[[122 105 124 140 153]
 [132 101 126 138 155]
 [118 107 123 141 152]]
=>
[[101 126]
 [107 123]]

[[122 140 115]
 [118 145 109]
 [150 116 138]]
=>
[[145 109]
 [116 138]]

[[120 132 107 152]
 [127 129 123 134]
 [118 116 129 129]]
=>
[[129 123]
 [116 129]]

[[142 120 122 102 157]
 [148 134 125 133 128]
 [139 120 119 138 117]
 [127 153 129 101 141]]
=>
[[134 125]
 [120 119]]

[[127 131 139 117 147]
 [140 121 150 116 124]
 [139 121 122 134 123]
 [127 131 139 117 147]
 [140 123 125 136 126]]
=>
[[121 150]
 [121 122]]

[[125 126 136 109]
 [124 122 134 105]
 [121 112 125 104]
 [122 113 125 107]]
=>
[[122 134]
 [112 125]]

[[110 138 151]
 [114 142 144]
 [120 117 120]]
=>
[[142 144]
 [117 120]]

[[123 134 128]
 [111 136 140]
 [120 136 129]
 [111 138 137]
 [121 157 105]]
=>
[[136 140]
 [136 129]]
---
[[150 131 128 121 139]
 [156 114 119 117 140]
 [118 133 128 125 127]]
=>
[[156 114 119]
 [118 133 128]]

[[150 106 141]
 [120 149 111]
 [121 117 102]]
=>
[[120 149 111]
 [121 117 102]]

[[143 127 123]
 [112 135 148]
 [103 114 153]
 [121 150 111]
 [133 154 137]]
=>
[[112 135 148]
 [103 114 153]]

[[130 129 128 129]
 [132 126 131 141]
 [144 121 124 136]
 [118 153 138 127]
 [123 135 132 127]]
=>
[[132 126 131]
 [144 121 124]]

[[129 134 119 132]
 [124 124 135 129]
 [140 113 126 122]
 [ 98 136 142 120]]
=>
[[124 124 135]
 [140 113 126]]

[[106 107 124 130]
 [150 134 121 130]
 [125 128 136 123]]
=>
[[150 134 121]
 [125 128 136]]

[[143 124 106]
 [136 128 140]
 [143 137 129]
 [149 147 140]
 [157 131 113]]
=>
[[136 128 140]
 [143 137 129]]

[[123 136 129 152]
 [145 103 123 118]
 [118 142 131 120]
 [110 154 133 131]
 [111 152 133 115]]
=>
[[145 103 123]
 [118 142 131]]

[[109 129 119]
 [147 114 143]
 [107 105 127]
 [148 136 134]
 [112 119 124]]
=>
[[147 114 143]
 [107 105 127]]
---
[[146 118 135 123 106]
 [141 123 119 126 104]]
=>
[106 126]

[[118 126 150]
 [146 105 116]]
=>
[150 105]

[[128 127 128 129]
 [155 133 107 108]
 [145 147 148 138]
 [127 129 127 127]
 [128 128 128 129]]
=>
[129 107 147 127]

[[130 142 153]
 [128 128 128]
 [128 128 128]
 [106 135 125]
 [128 128 128]]
=>
[153 128 128]

[[135 121 120 121]
 [145 108 115 122]
 [123 125 147 151]
 [144 110 120 125]]
=>
[121 115 125 144]

[[132 122 155]
 [126 135 111]]
=>
[155 135]

[[117 116 129]
 [130 131 103]
 [117 116 127]
 [133 133 110]
 [117 116 128]]
=>
[129 131 117]
---
[[154 145 158 133 154]
 [133 103 135 109 134]
 [147 111 146 106 147]
 [149 105 148 109 149]]
=>
[154 109 146 105]

[[118 121 147]
 [ 99 128 156]]
=>
[147 128]

[[116 108 127]
 [113 138 140]
 [108 137 143]
 [109 138 156]
 [116 134 139]]
=>
[127 138 108]

[[152 142 112 142]
 [141 134 108 134]
 [118 131 111 131]]
=>
[142 108 131]

[[133 139 131 121 105]
 [108 135 129 125 121]]
=>
[105 125]

[[151 136]
 [155 137]
 [107 123]
 [106 124]]
=>
[136 155]

[[138 113 133 117]
 [119 105 115 127]
 [111 124 129 127]
 [105 127 150 131]
 [119 105 116 155]]
=>
[117 115 124 105]

[[127 137 106 151]
 [151 131 128 145]
 [130 124 109 146]
 [127 147 109 146]]
=>
[151 128 124 127]

[[122 153 141 150 129]
 [113 132 125 128 119]
 [122 124 118 119 120]
 [126 139 135 139 130]]
=>
[129 128 118 139]
---
[[112 142 143 117 138 128 136 123 144]
 [108 124 138 119 130 115 128 122 136]
 [125 120 117 129 125 118 118 114 108]
 [129 123 106 142 124 121 121 133 147]
 [120 134 145 124 137 120 133 126 143]
 [119 125 143 125 125 113 138 127 140]]
=>
[[125 120 117 129 125 118 118 114 108]
 [129 123 106 142 124 121 121 133 147]
 [108 124 138 119 130 115 128 122 136]
 [119 125 143 125 125 113 138 127 140]
 [120 134 145 124 137 120 133 126 143]
 [112 142 143 117 138 128 136 123 144]]

[[142 120 124 130 110 107 108 131 113 140 125 137 113]
 [143 148 115 147 119 146 147 140 154 110 128 103 130]
 [103 106 133 138 128 126 132 113 146 106 112 130 123]
 [151 136 152 113 116 141 129 152 106 132 107 109 137]
 [116 109 135 139 137 152 124 130 111 123 144 153 150]
 [110 112 143 133 113 104 125 132 122 127 126 136 121]]
=>
[[103 106 133 138 128 126 132 113 146 106 112 130 123]
 [116 109 135 139 137 152 124 130 111 123 144 153 150]
 [110 112 143 133 113 104 125 132 122 127 126 136 121]
 [142 120 124 130 110 107 108 131 113 140 125 137 113]
 [151 136 152 113 116 141 129 152 106 132 107 109 137]
 [143 148 115 147 119 146 147 140 154 110 128 103 130]]

[[114 121 137 141 122 144 123 129]
 [104 120 137 132 128 133 124 125]
 [117 128 138 135 123 133 120 123]]
=>
[[104 120 137 132 128 133 124 125]
 [114 121 137 141 122 144 123 129]
 [117 128 138 135 123 133 120 123]]

[[135 127 136 141 141]
 [138 120 126 138 133]
 [128 133 137 134 138]
 [135 129 141 145 146]
 [149 114 130 153 144]
 [131 132 142 142 145]
 [116 142 141 124 133]
 [125 131 131 127 129]
 [142 121 134 148 144]
 [122 138 139 129 136]]
=>
[[149 114 130 153 144]
 [138 120 126 138 133]
 [142 121 134 148 144]
 [135 127 136 141 141]
 [135 129 141 145 146]
 [125 131 131 127 129]
 [131 132 142 142 145]
 [128 133 137 134 138]
 [122 138 139 129 136]
 [116 142 141 124 133]]

[[126 116  99  99]
 [126 115 108 106]
 [126 112 113 119]]
=>
[[126 112 113 119]
 [126 115 108 106]
 [126 116  99  99]]

[[130 126 129 122 127 121 134 128 128 129]
 [135 123 137 123 130 119 126 135 123 134]
 [128 149 132 123 121 140 124 131 130 125]
 [126 140 135 117 127 123 124 129 130 130]
 [128 134 133 122 128 120 127 128 129 129]]
=>
[[135 123 137 123 130 119 126 135 123 134]
 [130 126 129 122 127 121 134 128 128 129]
 [128 134 133 122 128 120 127 128 129 129]
 [126 140 135 117 127 123 124 129 130 130]
 [128 149 132 123 121 140 124 131 130 125]]

[[129 132 122 129 123 121 131 131]
 [130 124 136 125 132 135 123 123]
 [132 130 124 131 123 125 127 135]
 [115 145 114 142 122 102 132 126]
 [138 128 140 132 128 130 120 120]
 [120 133 128 132 131 126 125 120]
 [138 129 129 133 120 117 131 134]]
=>
[[130 124 136 125 132 135 123 123]
 [138 128 140 132 128 130 120 120]
 [138 129 129 133 120 117 131 134]
 [132 130 124 131 123 125 127 135]
 [129 132 122 129 123 121 131 131]
 [120 133 128 132 131 126 125 120]
 [115 145 114 142 122 102 132 126]]

[[130 124 123 141 135 131 118 129 130 131 128 132 126 126 146 122]
 [131 142 123 127 124 116 126 124 143 125 123 129 125 125 116 129]
 [127 120 128 136 131 138 115 123 118 126 132 126 121 121 144 121]
 [115 110 141 130 141 141 152 124 112 148 124 148 135 131 124 147]]
=>
[[115 110 141 130 141 141 152 124 112 148 124 148 135 131 124 147]
 [127 120 128 136 131 138 115 123 118 126 132 126 121 121 144 121]
 [130 124 123 141 135 131 118 129 130 131 128 132 126 126 146 122]
 [131 142 123 127 124 116 126 124 143 125 123 129 125 125 116 129]]
---
[[156 133 141]
 [137 144 129]
 [118 150 123]
 [128 123 144]
 [141 121 137]]
=>
[156 144 123]

[[128 150]
 [119 119]
 [125 148]]
=>
[128 119]

[[112 126 135]
 [122 115 152]
 [107 152 121]
 [127 123 105]]
=>
[112 115 121]

[[128 118 103]
 [132 120 125]
 [123 109 136]]
=>
[128 120 136]

[[142 124 125]
 [130 126 155]
 [122 127 139]]
=>
[142 126 139]

[[126 119 151 125 135]
 [116 123 151 120 128]
 [108 127 146 117 120]
 [119 121 151 122 130]
 [122 120 151 124 133]]
=>
[126 123 146 122 133]
---
[[153 136 136]
 [145 126 151]
 [135 140 143]]
=>
[[145 126 151]
 [135 140 143]]

[[126 124 127]
 [136 151 135]
 [122 124 121]
 [123 133 147]
 [130 133 136]]
=>
[[136 151 135]
 [122 124 121]]

[[138 135 146 131 128]
 [117 119 121 106 131]
 [103 107 129 124 115]
 [121 127 147 126 117]]
=>
[[117 119 121]
 [103 107 129]]

[[125 127 154 118 125]
 [129 121 130 140 154]
 [126 126 133 143 125]
 [127 119 136 124 111]]
=>
[[129 121 130]
 [126 126 133]]

[[111 121 106 147 115]
 [110 112 114 151 125]
 [110 114 111 150 122]
 [110 115 110 150 121]]
=>
[[110 112 114]
 [110 114 111]]

[[117 128 116 132]
 [119 129 116 133]
 [145 146 116 153]]
=>
[[119 129 116]
 [145 146 116]]
---
[[127 113 139 127 123]
 [114 140 113 109 115]
 [128 126 141 135 146]
 [130 133 105 124 110]]
=>
[[114 140 113]
 [128 126 141]]

[[146 135 114 138 137]
 [102 137 145 118 119]
 [105 121 151 115 119]]
=>
[[102 137 145]
 [105 121 151]]

[[135 127 102]
 [131 128 117]
 [123 127 120]
 [130 129 133]]
=>
[[131 128 117]
 [123 127 120]]

[[110 112 121]
 [140 150 139]
 [138 142 145]]
=>
[[140 150 139]
 [138 142 145]]

[[122 137 130 137]
 [131 135 125 142]
 [146 132 151 120]
 [137 148 108 123]]
=>
[[131 135 125]
 [146 132 151]]

[[117 143 136]
 [106 145 135]
 [124 139 129]
 [103 130 135]
 [110 116 143]]
=>
[[106 145 135]
 [124 139 129]]
